Each path below is one point turned by a fixed rotation once a step. After each direction that follows a path, write how fast that rotation turns it, in degrees each step (0 if it stays still).
Each turn is a multiple of 5 degrees from 10 to 175, or 0.
Each row of a path follows its step; steps can be skipped.
path 1
step 7: [-18 -13  -9   3   1  -4   0  12  15  -3   6   8   7   1  -1   7   0 -17
   6   3  14   8   3 -10  -3  -8 -14  14   3   0   5  -8   6   3   5  17
  -1 -23  -7 -17 -10  -9  -2  -3  -7   8   7 -10   4  -2   9]
step 8: [-24 -22  -9   7  -5   4  -1   2 -10   0   1   7   8   2 -13  -3  -3   8
  -3  -7  13 -16   0 -10   4 -20  -7  -1  -4   7   3 -13  -3  -2   0   8
   4   3  -7 -12   5   3  -6   6  -2  -8 -14  14  -9 -15  -3]
step 10: [ -5  -8  -3   9 -11   8   4  -4  24   4 -13  -5  16   0  10   2  -1  -3
  11  11  -4  14  10  -8   2  -6  17   6  11  12  13   6  -2   6 -12  14
   5  14  -6  -5  -1 -12   2  -4   1   9   9  -2  -4  10  -1]
step 12: [ -5   0  -1  17  -6   1  10  10   1   1  18  20  -2  11 -10  -2   2  -6
 -12 -10  -6   2   4  -4  -2 -16   5  15   6  -9  -5  -6  20   1   4  -1
 -10   2   7 -15  -6  12   2   7  16  12   3   9  11   5  -5]
step 13: [ -2   1   5   6  -2   2  -2  -1  16  11   8   2  -4   5 -10   1   2  18
   4  -5  -1  -7  12  -8   7  -8   3   3  27  -1   1 -13   8   6   1   2
  14  24   8 -13  -5 -14   2  -3   0  -9   5   9   9 -15  -5]
step 19: [ -6   2   3 -13   9 -12   6  -6  -5  -3   4   8  -5   5  -5  21  11   0
  11  12   6   2  12 -27  -7  -3  -1  12  11  -6   2  -4  -1  10  -3  -5
  -9 -15   4   5  11   3  -5  -1   1  -6 -22   7   7   9   2]
step 27: [  8   2   0  -7  -4   0  -7 -14   9 -23  -3  -2  10  14  -5 -12   9  13
  -1   3  -7   5   5  -7   8  14   6  12  -3  -1  -8   4   8  -6 -12  -1
 -13  -9  -9   0  25   9  -3  -5   0   1  -1  -1 -11  17   1]
step 28: [  0 -10  -6   0   3   4  11  10   7   7  -8  -2   5   1   3  -6  16  -3
   5   7 -17   1  14   7  24   2  14   7  -7  -5   9   5  -3  -1   0   6
  -8  -8   6  -7   9   1   8 -29   1   9  16   1  -8   5  -4]
step 33: [ -3  -1   1   9  -8  12  10 -10 -14   2  -4   7   4   3  10  -5   4  -8
   7 -15  -8 -11  11  10  12   6 -10  -3 -11   7   3   0  14   5  15  21
 -15 -12   0  -3 -10  -2  -1   6  -2 -11  18   2  -9   6  10]
Directions:
[ 2 -2 -3  1  2 -1 -1  0 -1  1  3 -1 -4 -2 -3  1  1 -1  1  2 -1  0  1  3
 -1 -6  0 -5 -2  5  3 -2 -3 -3  4 -2 -1  5 -6  1  4 -1 -4 -1 -5  3 -4 -1
 -2 -1  0]
120
[-1  2 -1 -3 -4  4  5  0  0 -1 -4  0  1  3  1  1 -1  2  3  5  1 -3 -1  0
  0 -2  1  0 -5  4 -5  2  2  0 -4 -2  1  5  0  1 -4  0  3  1 -3 -1 -4 -4
 -1  3  2]
65
[-2 -1  3  0  1  0  0  3 -3  0 -4  2  3  1 -3  2  4  4  0 -1 -4  2 -2 -3
 -3 -3  7  1 -1 -1  3  6 -5  2 -5  0 -4 -1 -2 -2  2 -2 -1 -2 -1  1 -1  1
  1  3 -4]
40
[ 3  1  0  2  0 -1  2 -8 -2 -4  2  2  2  1  1  2  5  1 -5 -1  2 -2  1  1
  0 -4 -4  0  0 -3  2  0  3  3 -1 -1 -1  2  0 -1  2  2  0  2  5 -3 -3 -3
 -1  1 -6]
100
[-1  0  6  0  3  2  0  1 -3 -4 -1  2 -5  0 -1 -3 -4  0  1  0  2 -2 -4 -1
  2 -4 -1 -1 -1  5  5 -1  4  0 -1  3 -2 -1  4  2  3  1  0  1  4  1 -3  3
  2  2  3]
100
[-3  0 -2  1  2  2 -2 -4 -4 -2  2 -5 -3 -1 -3  3 -5  3 -2  1  0 -1  1 -3
  0  2 -2  2  5  2  0  4 -4 -5  0 -4  1 -1  2 -1  1  0  5  0 -2 -3 -2  3
 -3  2 -2]
140
[ 5  2  4  2  4  3  1  3 -1 -4  0 -1  2  1 -4  0 -1 -3 -1  2  2 -3  2 -3
  4  2  3  0  0 -1 -3 -4 -1 -5 -2  0 -2  6  0 -3  2 -2  1 -1  2  3  4 -1
  0 -1 -3]
25
path 2
step 2: [  7  -1  -1  -1  -3   2 -14  -6  -3 -10  17 -10  11   9 -12  -6 -19   8
   0  11 -14   2   6   6 -11   0  -1  14   4   0   4   0  11  -6   2 -11
   6   4 -13   0 -17  -4  10   7  -6  16   9 -11 -13  19  -1]
step 3: [  0   4 -10  -1  -5  13 -15  10   7  -1 -18  -3  -2  -3 -10   2   4  11
 -24  -8  19   3 -13  -1 -21  -1  -2   8   3  -5   1  11   7   7   5  -3
  -8   3   3 -13   8  -1  -3 -11 -21  -2   6  -7   5  -7  -7]
step 4: [ 10   3 -18  17   2  -5 -18   1  -9   4   5   7   1   5   9  -1  -1   4
   9  16  -2  15   8  -9  -3 -16   9   7 -21  -1  -4 -16   8  11   4   8
  11   9   2  -8   5   5 -14  -1   1 -10   4   7 -10  -7   5]
step 10: [ 20   2  -7  -4  -5   8  -8   1  -1   4 -13  -3   9   3  -9  -8  -7   6
   3   7  17  -6  13   7 -11   9  -9  19   8  -3  -6 -10   0   3  18 -16
  -1  -5   6  10   6  -6  -9   1 -10   4   9  -7   6  -9 -19]
step 13: [  3 -18  -7  -2  -4 -11  -2  -9   9  -6  11 -10   2  -1   4 -10  -4   5
  15   8 -21  14   7   9  -7   4   3   2 -20 -10  -3  -3  15  -4   4   4
  15  -3   3  -7   3  17   6  12  -4  -4   7 -10   2  15  -9]
step 16: [ 17 -16   9   3  -7  -5  -5  -4  12  -3   3  -4   2 -13 -14   1  -1   5
  -9   9  17  -1  -1   1  12   0 -16  -5  -2  12  -8 -20   7   6 -20   3
  -8   2  17  -2  -3  -6   0   2   7  -8   0   9 -12  13   3]
step 21: [  6 -12 -15 -18   8  -1  -6  -7   5 -18  -8 -10   6   9  -2  -4  -9  12
  -1   0  -2   3  -3  16  -7  -6  -5   2  -4   1 -13  12   7   4  18   1
 -15  -5   1   7  11 -19   6   2 -18  -3  10  -7   1  -8  -6]
step 24: [ 10  -6   6  -5  -8  -8   5  -3 -11 -17   0  12  12  -4  -2   3   0   3
   7   5 -17   5   9  -1  21   7   6   4 -12 -13 -14  -8   2  -2  -3 -14
   6 -11  13  -3   5   7  -8  17   4 -14  12  -2 -13   8   6]
step 33: [ -4 -11  13  -2  -5  16 -17  11   2  -6 -11  15   8   5  -4  -2   8   0
  -9   8  -2  19  20   7   1  10   8  10  -2  -6  10   3   5  -2   7  -8
  18   9   0   8   6  -1  -4  18 -14  -4   7   3  -3   6  -3]
Directions:
[ 0 -6 -1 -3 -1  3 -2  2  1  0  1 -2 -1  5  1 -5 -2  3  1 -1  1 -2 -4 -1
  2  3  0  2 -3 -2  0  3  1 -5 -3 -3  3 -4 -5  2 -1 -3 -4 -3  3  0  3  3
  2  0 -3]
95
[ 0 -1  3  4  4  1 -2 -3  2 -5 -1  2  2  1  0  3 -2 -1  3  3  1 -3  4 -1
 -1 -4 -1  2  2 -1  3 -5  3 -3  0  0  1  3 -3  1 -3 -5  0  3  0  0  0  5
  0 -5 -4]
175
[-4  0  2 -4 -3  3 -1 -4  0  2 -1  4 -4 -1 -4  5  3  0 -4 -2 -2  2  1  0
 -2  0  3  1  2 -5  2 -1  3 -3  0  4 -1  3  1 -1  0 -2 -2 -7  4  0 -1  1
  2  1  0]
130
[ 3 -5 -1  2 -2  0  1 -3  1  4  2  1 -3 -3  2 -4 -2  0  1 -6  3 -1 -2 -4
 -1  4  1  0  4  0 -1 -7  2  3 -1  4  3  2 -1 -2  3  0  0  2 -4  1  1 -1
  4 -2 -2]
115
[ 0  6 -3 -3  3  2  1 -1  2 -4  3  3 -1 -1  3 -5 -3  3  0  0  0  6 -1 -1
 -5  1  0 -2 -2 -1  3 -3  0 -2  1 -1 -6  2 -4 -2  1  2  0 -3  0 -2  4 -2
 -3 -1 -3]
40
path 3
step 1: [  1  -6  -8 -17  -4 -12   2  -2   0  13  -7   3  10   3   1  18   5  -4
   7  18   7   3   0   1   9  -3  -7 -16  -1   8  -1 -15   2  -8  -5   6
 -19  13 -11 -13   0  13  -8  18   8  -3   7 -12 -30  10  -9]
step 2: [ -5 -17   1   3  -3  -2  10 -24 -15   7  -4   9  13   0  -4  10 -16   9
   4  15  10 -17 -11   8 -17  14  -5  -8  28  -8   2  -7   5   5  -4 -15
   5   7   3   0  17   6   2   2   6  -3  -5   1   0  14  -1]
step 4: [  6   9   2 -15  -6   1   9 -20  -4  11  15  11  14 -14 -10   4   4  -5
 -22  -5  -5  20  -4  -4  13   4  15   6  -1   4 -14   7   1  -1  -3  -8
 -11 -11 -11 -16  -6  -4   8  24  -3   7  -3   2  -1  -7 -16]
step 11: [ -4  -3  -5  -6  -2   2   8  -1   0   8   0  13  10   0   4  -5   1  -1
  16  -9   4  -2 -31 -18  -4  -2  16  -3 -10   5  10  -6  -9  10   1 -10
  -1   1 -13 -13   3 -12   7   7  -8  17 -22  17 -23   3   9]
step 12: [ 16  -8   2  -8   6  -3   5   8   0  -1  -7  14   1  -4   3  25  -3  -2
  -9  15  16  -8  -9   3  -9   1   8   7  -1   1   9   3 -14 -13  -1   6
  15 -11  -4  -4  -4   5  -7  -9  13 -16  -3  28 -23 -13   2]
step 15: [ 24  -3   7  -5   0 -19 -10  -5 -12  -3  -7  -1  18  -1  12   8  21  -6
  -1  -3 -12  -1 -12  -8   1  -5 -24  11 -11  -9  -3  -6   0  -9  -9  -4
 -24  -8  -1   5   2  -2   5   3  -8  -8   5  17 -13  -1  -8]
step 16: [  7 -11   8  -6  -5   4  -5  -9  -9  14  -5   4 -12 -14   3 -20  17   9
 -13  22 -19 -14 -16  -5   0   1  -2  -5   9  -1   8  -4   6  -1  -2 -18
   5   3  -6 -11  17  -1   0   0 -12   4 -11   4 -15 -14  13]
step 27: [ -5  -4  -8 -17   6 -15 -10  -4 -11  11  -4  10  -5  -4  -7 -20   5  14
   1  -2   5  -7  -7   1   0  11  -5   5  14  23   7  -5 -19 -25   5  -3
  -7   4  -5  -3  -4   8  -8  18  -2  -9   1  -8  -4   4 -24]
step 28: [ -7  -1   0  10  10   0  -6  -2   5   7 -17 -10  14  -1  10  -6 -23  -9
   1   1  -5 -12 -29   4  -6   1   6  -4   6  14  15 -15 -22   3   3 -10
  -2   8  -1  -3  16   9  -1 -16  10   8   6 -10  -4  13  -8]
Directions:
[ 1  0  0  2 -3 -2 -5  0  1  2  1  5  2  2 -1  0 -1  0  0  1  5 -2  5 -1
  2 -6  1  2  2 -2 -5 -6  1  1  4 -2  1  1  0 -3  0  3  6 -1  3  4 -2  3
  0 -2 -1]
10
[-5  2 -5 -2  3  1  0  0  1  2  0 -2  3  0  2  4  4  2  4 -3  1  2 -1 -4
  0 -1  2  6  1  0 -3  1 -2 -1  2  0 -2  0 -2 -1  2  0 -1  4  3  0 -4 -5
 -2  5 -2]
110
[ 0  0  1 -2  3 -1  2  2 -5 -2  0 -3  3 -3  1 -3  3  2 -3 -1  1 -1  3  1
  8  0 -4  1 -4 -3 -1  3  0  4  2 -4 -3  2  3 -1 -3 -3  0  3 -2  5  1  2
 -2 -1  3]
70
[ 0 -2  2  2 -4  4  1 -2  4  0  3 -2  2 -1 -2 -1  0  4  1 -5 -1 -1 -1 -4
 -2  1 -3 -1  2 -1  2  3  0  1  3 -6  4  6 -4 -1  1  0  1 -2  1  2  7 -1
 -2  1  0]
125
[ 3  2  1 -4  0  0  0 -2 -3 -5  2 -3 -2  0 -4  4  0  2  2  0 -3 -4 -1  2
  2 -2  1  1 -1 -4 -2  2  0 -4 -2  0  2  1 -1  1  1 -3  7 -2 -4  2 -1 -4
  2  1 -7]
65
[ 0  2 -5  3  6 -2  1  2  0 -2  0  1 -5  3 -3  4 -1  3 -2 -1  0 -4  6 -3
 -2  4 -1 -3 -3  4  0 -1 -3 -2  1  3 -1  1 -2 -2  0  0  1  1 -1  1  4  5
 -2  3  0]
55
[ 4  0 -2 -4  4  2  2  0 -5  2  1  3 -7  4  0  2  1 -2 -2 -1  0  1 -1  0
 -2 -1 -1  4  3 -1  2  4  5  4  3 -3  5 -2 -1 -2  2 -3  0 -1  4 -1 -2  1
 -1 -2  2]
80
path 4
step 6: [-17   5  19  -5 -12   1   0   0 -15  -3  -2  -7   4   8 -13   4  10 -14
 -11   2  -6 -11 -11  13   5 -15  -7 -10  -2  13  -2  -4   7  -3 -20  -2
   3   5   0   3  -1 -12 -17  -1   4  -6   3   4  -1  -7  11]
step 8: [ -7  -1  14   4  15  -5  -5   1  10  -3  -1  11   1  16   2  -7   8  -5
   8 -16   2 -16 -13   3  -9   4  -6 -15  10   2   2  -5  23  -4   2  -4
  15   0  -6   3   8  -6   9   3  18   7   3  11   4   4   2]
step 11: [-12  -8  12  -1 -12   1   2   6   0   9  -4   3   9  12   0  -9 -13  -3
   1 -20   2 -15  -7   2  -4  -7 -10 -17  11   3   2   8  13  -8  -1  -6
   1  -1  -6 -14  -8 -10   6  21  15   3  10   7   4   6   5]
step 15: [-11   5  25  16  -1   5  -4 -10  -7  -8  -1  -3  -1  -7  -1 -10  21  -5
   3   5   5  -3  -4  -1   3 -21  -7   3 -11  19   3  -1  11   6  -9  14
  -1  -3   1   9  -1  -7   2  -9   3   3   2  14   6   2  10]
step 18: [ -4   5  12  16   0   3   0  -4  -6   6  -6  -4  12  13   1  -9  16   1
  -4  12  -3  -7   1  16  -7  -8 -13  -1   4  11  -6   1  22   0 -22   1
  17  -1  -6   3   1  -6 -10  -5  -1  -3   4  11  10   9   6]
step 25: [-12   5   9   6  -5  -7  -6   1 -19 -14   5  17  -1   0  -9   9   8  -2
 -11   3   6  -3 -13   4  -4 -24  -6  14   0  -3   7  -7  -1  -3  -1  -5
   8  10  -4  14   6  -5  -3   6  20   4   5   7  11   2 -10]
step 29: [ -2   0  -7  -8   2   2   3   5  -3  -4  -7  -9  -6  -4  -5 -23   9 -10
   4  -6  15 -13 -11  -8 -12   6 -10  -2  21   8 -10  -3   8  -7  -5   0
   9  -2 -11  -1 -17 -18   5  -3   7  -9   7   1  11 -10  -7]
step 31: [-17  22  10  -9  -6   5   7  -9 -10   3   3  -3   6 -18  -3  -3  -6   6
 -14 -15 -11 -11 -10   1  -9 -16  -4  -9  10  12   8  -7   5   0 -13 -11
   6   9   2   9  -7  -1   6  -5   3   0   4   2  -5  -2   5]
step 32: [ -2  -5  -8   5  -2   2  -3   1  -1  -3  -1  -4   5 -17 -13 -18  11 -13
 -12  -5  11   3 -12  -9  -7 -10  -7   2   6   8 -12   6  -1 -12   3   5
  -2 -14  -6  -8  -7 -10  10  12  14   1  19   8   9  10  -9]
Directions:
[-3 -5 -2 -3 -1  1  0  5  2 -2 -3 -2  0 -2 -2 -3  1  0  3  0  4 -2  4  3
 -1  3  0  0  4  1  2  3  2 -2  0 -2 -3 -6 -1  2  3  1  2  3  2  3 -7 -1
 -2  2 -4]
115
[-1  1  0 -2  0  2  3 -4 -3  1 -5 -2  1  0 -1  0 -1 -1  3  0 -5  3  2  1
 -7  1  0  3 -1 -2 -5 -4  1 -5  0 -3  5  2  1  1  5  6 -2 -2  1 -2 -1  0
  0  3 -1]
85
[-5 -3 -3  2 -3  3 -1 -1  2  2 -4  1 -2  2  0 -2 -1  2  2  2  1  1 -5 -2
 -1 -1 -4 -3 -2 -3 -5  2 -4  1 -3 -5 -4 -1  1 -2  3 -2 -3  2 -3 -2 -2  3
  1 -3  5]
65
[-1 -6  1 -1 -1  0  4 -1  1  1  0 -2  3 -7 -1  0 -1  0  1  3  1  1 -3  2
  1  0 -3  2  1  2  1 -2  1  0 -2  0  1  1  5  2 -7 -2 -3 -8 -1  2 -2  1
  3  1  1]
130
[-1  1  0  0  3  1  0 -6  0 -2 -4 -3 -6 -1 -2 -2  6  5  1 -4 -1  0 -2  1
  2  0  0 -3 -1 -1  5 -5  2 -2  1  0 -1  0  0 -4  0  0  1 -2  1  0 -3 -5
 -1 -4  1]
155
[-6  4 -1  0  4 -3  0  0  2  2  3 -1  0  1 -5  4  3 -2  4  1  4  3 -3  2
  0  0  1  2 -3  1  0  1 -2  1  1 -1  0  0 -1  0  5 -6 -1 -3  2  2  1 -2
 -4  7  2]
40
path 5
step 1: [ -9   3   8  -6  19  -7 -10 -16   9  -4  -4   4   3  13 -16  -1   3  -2
   6  -4   4   4  -1  -3  -2   0   3  -4  -9   7 -21  -2  11   8  -8 -13
   1 -14   8  -2  -3 -18   9   4  -8   5  -5  10  11  10  -3]
step 4: [  0  -6   8 -15   2  -1  -7  -4   2   3 -13   6  22   1  -7  -2  21  13
   2  -1  -4  -2   4   0 -10  -1  19  -6   0  -3 -13  -6  12 -13  -4  -3
   5  -7   4   6  15   6  -5 -13   1 -10  -6   5   8   3  11]
step 8: [  7 -12  -4  -5  11  10 -11   1   6 -18 -10   2   3 -14  11  10  -4   6
  -5   1   5   8  11   7   4  -2  13  -7 -12   5  -6  -8  15  -6  -4  -5
  -3 -16  -5   6  -4   6  -7   4  18   2  -5  -2   9 -15   6]
step 10: [-10 -13   2  -5   1   1   3 -12  -5   5   3   0  -4  -8 -15  -3   1   0
   1 -12  -8   9   0  17  -1  14  -1  12   8  17  -8 -12  10   8  -1   2
 -11  -7   3  13 -10   2  15  13   0   8  -9  10  -2  14   2]
step 16: [  6  17  -1   6  -8   4   3 -11  13   5   3  11   8  15  11  -3   1   8
  12   5   1  -4   0   5  -4   4   8  -3  -7 -16  -9   0  27   8 -14   4
  -5  -9   3   1   1   4   9  -2   5 -14 -12   3  -4   6   2]
step 18: [ -4  -4 -19   6  -1  -4  -8   5   6  11  -8  22   3  15 -13   3   8   1
  -4  10  -9   3  -4   1   0  17  -6  -6  -7  -1 -14   2  -4 -11  11   8
   6   2   8  -2  11   2   3   7   1  20  -3   8   6   4   3]
step 25: [-11  -5  -5 -22 -12   5   3 -11  18   6   3   7  -3  -3   2  12   4   2
   3   4  12  11   1   4   2   9   9  -5  -7 -10  -7   5   9   2  13  11
 -14 -14  -7   7  -8  -4   4   8  -1  -6  -7  -6 -17   2  -1]
step 27: [ 10 -12  -8  11  -3  -2  -4   0  -4   3 -20  10   5   0   9   7  -4  14
   2  -1 -18   3 -18  -8   7  20   2   9   6  -6 -10  -2   6   2 -10   7
  -1  -4   1   2   5  12  -1  18   3  -2 -14  -2   0   1  -5]
step 32: [  2   1  -2  -1   0  -5   6  -4   1  10  -6  14   1   1   3  -5  24   4
   7   4   0  -6   4   1  -1  -2  -1   7   5  -1 -13   3  26  -2  -8  -8
  -8   2  25  11  -2  -2   2 -10   7   1 -22   4   3  -4   6]
Directions:
[ 0  2  0  1 -5  4  5 -5  1 -3  4 -2 -3  5  1  0 -3  3  3 -2  2  3 -1  3
 -2 -5 -1  0 -2 -2  2  0 -1  1  4  2 -2 -3 -1 -2 -3 -5  0 -1  3 -4  1  4
 -1  3 -1]
80
[-1  3 -2  0  3 -4  3 -2 -2  3  2  4  1  3 -1 -2  3  1  5  4  1 -5 -2  3
  1 -2 -1 -3 -2 -1 -1 -1 -4  1 -1 -1  5 -3  4 -1  2  1  1  1  1 -3  1  2
  5 -5  3]
25
[-1  0  3  1  3  0 -3  1 -2 -3  3 -2  1 -3  2  0  5  4  3 -1 -2  3  0  0
 -5 -2  1 -2  3  3  0  2  0  5  1 -3 -3 -4  3  1  2  2  3 -4 -4 -1 -2  6
  2 -1 -4]
115
[ 5  0  5  1  1 -3 -1  3  0  3  0 -4 -5 -3 -2 -5 -1 -4  2 -3 -3  4  1  3
  3 -1  5 -3 -1 -2  2 -3  1  1  0  2  1 -3  1 -5 -1 -2  1  3 -1  4  0  2
  0 -1  3]
155
[-1  0  2 -2  1 -5  1  3  3  3  3 -2 -3  2  2  3  3  0  4 -5  0 -1  2  2
  1  2 -1  1  3 -2 -3  6 -1 -2  0 -2 -5  2 -3  0 -2  1  2  1  6  1  2 -1
  5  0 -2]
95
[-2 -1 -3 -4  1 -3  1 -1 -1 -3 -3 -1  1  3  0 -4  1 -2 -1  1 -3  5 -6  1
  2  3 -4 -2 -1 -5  3  2  3  6 -5 -1 -1  2  0 -4  1 -2  0 -1  0 -3  0 -1
  2  3 -3]
25
